128 stands for zero in the data rows.
A hidden rule labels the rows of this table. It goes by one to three of the table's principal directions, not those with the most spread.
153:219:113:123:105:128:66:125:108:140:246:115:108:62:183:92:63:98:117:67:97:175:131:84:180:71:146:166:132:142:203:164:197:192:141:124:86:106:108 2
92:107:117:151:165:129:179:179:197:120:48:105:65:136:95:124:168:192:142:146:235:146:141:120:169:130:146:109:122:166:142:164:140:106:145:89:127:131:169 2
178:134:145:94:112:146:61:96:157:88:115:105:165:119:101:109:107:154:121:138:147:74:161:122:128:203:56:114:166:165:135:118:157:82:113:92:93:168:73 3
175:206:140:131:82:103:71:70:61:162:255:155:174:91:176:90:49:68:77:92:35:136:87:81:172:84:137:172:153:113:154:113:146:214:138:147:123:140:89 5
134:87:139:115:148:142:154:156:88:115:93:100:100:188:112:141:107:139:135:116:117:134:131:110:129:130:112:124:131:75:107:118:83:74:92:104:155:167:144 3
196:219:160:122:61:126:39:38:134:125:220:168:222:37:137:119:104:105:63:136:113:83:97:127:170:171:107:170:184:230:150:100:179:176:163:148:93:113:49 3
154:136:134:131:119:108:93:81:149:150:150:154:187:99:145:111:120:113:116:153:112:112:126:103:125:146:123:130:139:157:131:116:143:160:138:157:106:142:112 5
228:180:220:123:77:114:48:17:61:109:224:171:241:122:117:109:49:108:73:152:68:78:97:48:149:214:89:243:200:138:73:58:138:182:110:157:89:211:16 2
106:142:111:204:169:110:115:129:246:163:78:123:79:78:147:121:166:165:146:134:237:158:123:81:141:154:158:140:108:222:188:167:160:162:140:159:82:143:186 1
144:158:152:121:103:123:136:103:100:122:166:158:170:114:118:139:121:111:98:150:115:113:107:145:139:108:132:130:154:140:109:106:127:151:159:144:139:104:108 1
181:175:116:82:102:145:27:111:74:130:229:96:141:75:174:90:47:109:123:68:55:137:127:95:146:123:120:164:133:130:177:136:153:122:69:132:111:149:87 3
130:147:134:113:115:132:145:130:115:135:150:147:150:114:121:123:117:130:99:141:133:136:116:130:171:98:138:111:151:154:126:127:137:133:149:139:143:109:127 5
149:168:119:71:131:140:143:175:58:135:214:104:110:115:155:92:40:122:107:102:99:183:133:82:215:4:159:99:149:99:169:161:145:124:131:108:148:114:146 3
107:82:98:120:146:122:104:148:107:153:118:112:117:135:138:122:133:127:161:106:83:139:129:148:84:139:135:126:94:93:120:126:92:118:73:152:152:140:147 3
63:73:120:146:169:137:231:187:116:125:56:123:60:187:108:152:175:159:160:146:164:141:110:156:92:93:182:118:82:80:82:141:68:87:104:143:184:121:189 3
129:82:160:117:129:143:146:118:175:81:38:137:165:161:55:156:182:172:130:188:192:71:156:169:105:221:72:106:159:164:70:99:123:75:142:108:120:138:96 2
169:133:164:105:121:110:134:116:46:138:187:149:184:137:123:141:75:100:93:145:74:141:106:109:160:82:130:130:171:98:101:90:93:154:143:145:153:131:123 1
84:158:103:111:136:131:193:175:133:128:158:144:105:107:133:129:147:123:132:146:157:153:143:176:143:15:172:68:118:123:140:167:155:154:197:130:142:38:163 1
114:127:143:140:137:113:172:142:133:99:107:121:101:152:106:124:139:146:143:148:159:130:135:119:125:112:142:140:121:98:110:135:137:143:145:93:121:132:126 2
105:187:98:134:99:100:139:114:126:147:198:156:133:93:160:97:133:87:110:122:92:121:117:161:138:43:164:109:112:105:152:152:164:211:195:111:132:66:119 4
126:205:142:100:110:142:202:123:97:96:206:154:128:115:158:114:101:98:118:163:128:120:124:126:121:0:183:99:119:97:130:156:165:141:182:145:129:67:129 3
104:107:111:117:123:131:125:156:124:122:126:120:116:137:128:142:147:113:158:102:103:163:165:151:116:142:115:137:111:101:125:132:153:138:131:109:108:96:114 4
121:85:127:90:137:156:142:171:28:129:140:112:112:196:121:153:89:103:134:88:52:153:134:152:110:105:101:111:134:39:90:106:67:86:85:141:176:134:142 1
70:77:103:126:160:148:199:189:116:112:72:102:52:180:129:147:165:140:182:117:135:146:141:158:71:99:163:119:67:59:105:151:95:76:94:121:158:112:170 5
159:142:107:81:99:141:31:115:91:138:199:112:163:89:158:105:80:100:131:77:47:138:150:130:128:152:93:140:134:130:156:123:155:128:87:138:108:129:84 5
80:114:118:158:146:127:214:154:169:137:71:146:94:144:122:144:181:142:130:157:186:139:116:142:134:93:169:99:106:140:122:147:120:121:162:132:149:96:176 5
145:147:137:109:119:157:130:105:135:98:120:125:135:135:123:129:127:132:116:146:142:65:125:153:97:129:107:94:136:135:123:129:119:74:129:127:137:131:117 3
120:125:146:175:141:124:158:114:165:131:81:137:105:144:118:132:151:154:120:146:182:115:101:98:135:159:145:156:125:153:118:129:115:127:127:133:128:162:144 5
89:143:79:143:130:126:105:138:164:148:153:123:90:93:182:107:150:106:172:90:110:155:150:133:90:114:159:147:67:118:168:171:175:164:121:141:93:94:134 4
119:120:117:116:123:135:117:124:155:99:106:116:129:117:125:135:158:128:161:137:132:103:151:169:65:148:115:110:103:128:128:131:142:103:120:123:112:107:115 3
218:144:153:65:78:146:3:77:101:108:183:114:222:90:121:112:62:119:96:107:70:107:154:99:170:220:42:151:192:180:144:90:167:99:92:110:87:168:36 5
116:162:107:115:103:128:113:128:122:116:173:128:126:97:148:126:136:96:141:107:97:131:141:168:101:96:132:122:108:114:148:141:163:155:149:119:114:74:108 4
62:128:77:151:149:130:163:169:159:142:122:124:63:114:166:140:178:109:178:106:135:161:143:172:71:72:177:113:59:101:153:172:141:148:143:146:125:61:175 1
99:157:117:120:123:153:158:153:111:102:159:125:86:130:146:144:140:106:154:108:121:139:145:164:88:80:149:132:96:91:130:153:150:127:143:132:120:72:128 1
151:81:120:55:113:154:40:159:32:117:170:85:142:148:116:117:71:129:150:59:26:156:163:133:133:195:76:176:138:74:104:104:117:89:32:110:132:164:67 2
78:125:79:197:181:117:120:160:244:164:73:105:44:81:161:124:183:160:180:111:222:172:140:108:109:137:172:133:71:189:197:187:158:153:126:152:87:118:202 1
121:141:135:145:130:126:155:120:157:128:116:145:129:122:123:133:149:136:115:151:165:116:120:130:140:121:141:123:133:152:126:134:136:137:161:128:125:115:135 4
70:127:113:158:152:119:210:162:179:119:79:131:70:135:119:126:183:156:152:158:201:135:128:145:115:81:180:108:90:126:128:165:140:137:162:114:134:95:169 4
69:139:82:119:146:137:199:189:126:136:151:124:66:120:170:128:149:109:164:114:128:177:146:152:116:12:198:98:70:84:153:184:150:137:157:128:138:49:177 5
105:115:123:189:163:110:173:147:177:168:56:124:78:127:118:128:152:174:106:140:211:150:76:95:182:119:171:117:126:186:153:142:90:124:126:136:164:160:203 3
111:153:132:128:134:117:207:152:115:133:146:143:110:129:134:112:118:134:108:155:154:152:107:104:182:29:189:111:127:119:131:151:135:147:166:120:154:104:159 5
140:107:130:135:116:137:75:107:156:145:103:137:160:117:115:137:143:138:114:116:131:124:131:126:149:225:88:153:150:186:125:107:134:119:110:139:111:151:102 4
116:131:115:139:133:128:139:131:121:143:139:128:106:128:158:124:126:115:137:112:111:141:116:115:118:104:159:144:99:109:138:141:122:134:115:140:134:127:144 5
104:91:116:155:164:117:130:155:142:137:87:102:77:150:128:121:138:153:167:114:145:152:133:106:101:149:142:151:95:101:127:140:109:127:85:130:125:165:158 2
151:137:151:149:98:131:111:71:145:124:102:149:165:134:116:140:141:117:93:139:127:78:100:134:118:189:91:130:150:163:117:94:115:112:130:134:131:153:102 5
134:119:160:137:117:133:147:102:145:108:93:155:164:148:95:156:157:131:113:165:154:96:128:147:114:174:99:124:153:151:90:99:122:117:153:136:124:126:109 2
104:111:83:133:171:127:147:193:147:165:109:89:61:116:161:119:116:141:150:95:152:199:136:95:168:62:166:92:100:130:191:174:125:112:114:120:138:121:206 3
122:171:111:136:126:109:125:130:109:167:206:149:132:85:172:117:105:92:120:114:97:170:115:117:149:46:172:129:120:126:160:146:147:198:161:162:125:86:150 1
122:83:144:149:158:110:170:161:113:138:75:107:90:178:106:119:110:163:130:128:150:171:113:64:175:130:143:146:131:103:115:124:95:117:93:105:150:191:162 4
128:118:150:124:131:106:155:131:88:131:142:141:142:146:108:107:108:145:118:151:118:137:110:101:156:112:154:156:139:102:90:116:113:155:118:130:148:154:119 4
147:138:139:179:133:112:84:90:157:157:123:130:124:115:149:115:113:129:122:112:137:137:104:66:133:180:124:175:128:162:152:121:130:157:99:158:102:186:134 3
69:136:86:184:149:120:144:149:197:149:96:124:57:104:154:129:188:135:163:109:175:145:124:151:92:119:171:134:70:145:162:170:145:158:139:140:115:95:172 2
114:184:135:140:108:125:153:109:167:90:142:152:131:104:110:137:171:123:120:162:174:79:135:191:103:101:128:106:134:144:124:140:166:165:212:105:110:63:105 1
134:137:133:143:110:129:85:95:202:114:93:138:157:103:104:131:164:140:124:142:172:98:152:147:120:212:75:121:149:196:137:121:173:135:153:119:82:126:93 2
104:40:124:117:154:128:145:186:92:115:54:85:86:202:86:140:132:155:167:104:111:163:150:132:113:172:100:131:115:62:92:111:83:81:63:94:154:171:141 2
209:76:172:44:105:159:40:121:56:88:130:90:199:154:81:127:59:157:117:112:73:120:160:91:168:248:39:169:192:133:89:72:117:42:37:96:120:209:43 4
133:39:151:105:157:143:132:146:110:81:32:84:111:212:66:126:133:191:162:147:142:79:145:129:78:223:85:140:126:75:58:101:66:35:41:93:153:218:110 1
126:152:135:92:91:139:146:111:109:82:157:146:161:133:116:138:146:100:126:148:100:81:149:195:88:109:109:106:130:96:99:120:152:127:174:101:124:71:77 4
103:91:131:151:154:127:179:144:161:129:61:136:113:162:108:152:168:142:137:157:172:125:132:139:112:136:128:100:122:128:108:127:104:109:146:132:138:126:163 1
201:158:164:113:84:104:48:44:96:130:187:153:231:105:123:113:79:93:81:143:62:78:110:115:129:169:74:136:183:143:118:74:126:164:133:139:116:163:65 3
113:46:129:137:185:126:214:187:131:107:7:67:45:216:109:133:129:172:166:137:172:148:131:76:119:107:143:94:95:61:124:140:65:34:73:72:165:197:198 5
166:137:123:103:112:146:49:89:137:106:142:109:155:114:135:120:115:119:134:114:100:67:150:150:80:183:73:121:135:130:140:119:134:96:107:114:105:147:84 3
125:169:127:171:119:126:114:80:189:132:144:155:132:88:167:133:165:109:136:138:152:101:122:121:87:151:153:171:99:164:145:143:165:166:157:155:82:109:114 5
68:116:71:159:182:112:153:210:150:178:114:92:25:118:159:101:125:149:166:82:161:220:132:98:160:51:187:110:80:114:188:188:131:157:109:134:139:121:219 1
156:127:138:108:122:117:99:113:68:118:168:114:145:134:136:123:90:107:137:119:65:117:120:126:92:114:124:142:124:75:116:106:101:131:95:130:139:148:111 1
104:140:122:232:153:112:127:91:240:170:66:151:96:86:156:147:196:143:134:141:217:126:84:100:101:181:170:165:93:223:163:142:126:157:133:190:102:143:181 3
Here are more rows. What is the label of each one?
196:82:187:105:127:138:74:91:133:74:66:102:179:166:61:134:110:178:123:161:154:68:150:97:121:255:41:156:183:149:81:77:109:60:78:91:104:224:65: 1
110:165:128:98:133:143:199:164:64:93:184:121:84:155:142:126:102:106:141:128:108:130:135:150:105:4:167:106:108:37:116:155:125:129:156:112:151:81:140: 1
157:118:160:102:108:146:116:88:192:64:57:129:182:138:65:134:163:166:117:190:192:38:160:165:105:217:52:84:170:182:98:106:151:65:151:88:103:143:73: 3
164:135:159:109:122:129:137:115:119:97:127:118:142:140:110:111:102:153:112:152:146:103:127:88:162:137:125:148:152:127:116:123:134:105:125:86:122:165:97: 5
143:123:143:159:104:115:68:78:153:124:105:140:160:124:100:137:156:130:114:123:124:85:118:150:108:239:79:169:147:160:109:92:126:150:123:119:109:157:80: 2
186:74:174:82:129:146:73:96:106:79:94:113:194:168:75:143:112:157:136:162:115:60:160:131:85:246:47:147:170:116:62:76:95:60:79:115:114:196:63: 1
147:141:153:111:119:137:152:108:138:85:108:128:141:150:98:116:127:150:111:168:161:66:132:134:125:131:109:105:150:124:105:125:129:95:147:91:132:145:102: 3
111:89:116:140:161:148:150:150:124:133:82:105:79:165:140:141:137:140:155:115:134:124:119:122:84:133:143:129:92:96:122:137:79:71:77:145:152:159:169: 3
104:86:114:135:158:140:159:159:120:133:84:108:82:166:133:143:142:138:153:118:131:135:125:132:97:124:143:123:97:91:118:135:85:86:93:134:154:143:167: 3
107:105:121:138:153:129:186:165:135:147:93:131:105:148:126:153:143:130:123:137:156:162:125:126:157:83:146:90:129:129:134:136:106:114:155:129:151:107:183: 3
143:144:155:151:150:105:151:139:129:123:122:113:100:138:110:109:97:161:116:143:178:148:112:67:179:100:146:141:150:131:137:135:125:150:134:106:126:170:149: 1
110:61:129:126:134:127:95:132:143:104:65:114:137:154:88:151:173:145:178:130:121:115:162:173:48:233:80:144:111:113:83:98:115:106:82:132:112:144:102: 2
101:84:109:109:134:130:135:168:118:128:100:118:123:142:107:148:153:130:150:117:115:154:153:173:120:138:113:105:122:113:114:123:119:114:124:116:141:98:135: 2
92:114:94:191:181:122:146:150:215:171:71:115:59:100:173:130:165:150:167:123:203:172:118:82:112:120:186:132:72:177:183:173:129:125:107:173:110:139:213: 3
85:125:134:137:139:128:213:157:113:107:115:143:95:164:111:148:161:128:143:153:148:128:127:163:100:75:163:121:107:77:88:137:114:139:163:124:150:88:146: 2
143:127:123:104:103:135:96:108:96:148:159:150:184:112:132:148:122:92:102:121:72:117:118:171:125:133:102:101:150:142:122:99:109:126:136:157:150:100:117: 3
144:170:128:54:117:155:169:175:19:85:217:93:90:161:144:101:46:109:123:97:69:137:143:123:158:0:146:107:132:20:132:156:131:99:130:68:158:106:114: 3
90:78:92:145:181:128:142:190:167:166:77:101:69:126:140:124:144:165:165:110:172:193:142:96:152:126:162:126:96:146:156:163:121:113:94:143:129:141:194: 4
49:191:80:157:120:113:198:158:130:159:194:168:81:86:174:128:172:83:135:117:122:165:109:193:116:0:218:108:74:105:153:178:160:220:209:156:146:6:171: 2
96:105:126:144:162:124:179:157:171:110:68:116:83:146:102:120:167:180:153:162:203:113:135:131:119:127:159:127:106:126:111:153:123:112:132:104:133:137:151: 2
136:139:138:125:120:128:134:134:111:142:144:134:132:127:123:112:102:140:98:122:132:151:112:93:198:121:136:144:153:148:131:128:135:136:128:122:138:144:124: 4
105:97:112:118:128:126:119:154:122:130:115:122:127:131:117:140:146:124:153:113:109:157:150:160:110:145:114:121:117:117:119:122:132:132:116:131:127:105:127: 2
167:126:158:136:114:127:95:81:123:133:128:146:177:130:121:139:117:123:99:140:115:98:110:107:135:189:100:157:159:154:110:93:111:124:120:142:122:166:100: 5
144:126:144:101:125:119:149:139:82:120:150:123:138:142:116:105:89:140:115:139:112:140:122:96:170:95:143:136:144:102:112:123:123:127:118:107:146:149:117: 4
115:85:140:152:134:125:115:118:158:121:61:130:133:150:89:143:170:158:141:140:155:108:129:145:97:225:99:152:128:149:91:103:110:114:100:136:123:161:115: 2
125:154:121:127:119:117:135:109:141:135:164:152:151:105:154:117:132:102:129:145:116:122:136:130:114:89:146:117:117:124:136:139:157:166:165:142:110:96:123: 5
59:108:87:187:172:114:164:175:203:154:69:115:42:123:144:130:188:151:176:114:194:175:137:127:109:118:175:132:69:138:158:175:142:155:134:134:113:110:192: 2
149:169:140:118:108:112:128:104:113:114:168:139:156:108:124:123:112:109:106:148:118:103:117:148:127:80:124:98:149:126:134:119:135:155:169:117:133:104:116: 1
123:137:104:162:125:108:63:108:154:150:143:122:120:92:155:130:143:104:151:92:105:137:129:140:84:163:120:153:102:139:160:128:140:174:116:147:98:124:127: 1
145:141:159:132:104:133:130:91:149:100:107:150:168:134:95:148:147:125:104:160:151:85:127:153:117:168:86:111:162:160:106:100:136:120:161:126:118:122:98: 1
157:147:116:78:79:135:22:108:50:139:222:127:180:100:134:108:79:95:108:67:15:124:132:162:141:168:82:163:153:112:124:100:139:155:92:127:131:126:54: 2
121:117:145:120:131:130:181:138:116:108:106:134:127:151:108:138:138:141:125:158:147:120:122:133:131:107:144:118:131:115:100:123:114:107:137:119:147:124:133: 5
90:106:104:179:179:116:145:175:183:151:73:96:43:124:137:121:152:171:166:110:199:182:126:85:140:131:172:154:88:147:163:167:128:136:101:128:116:152:189: 2
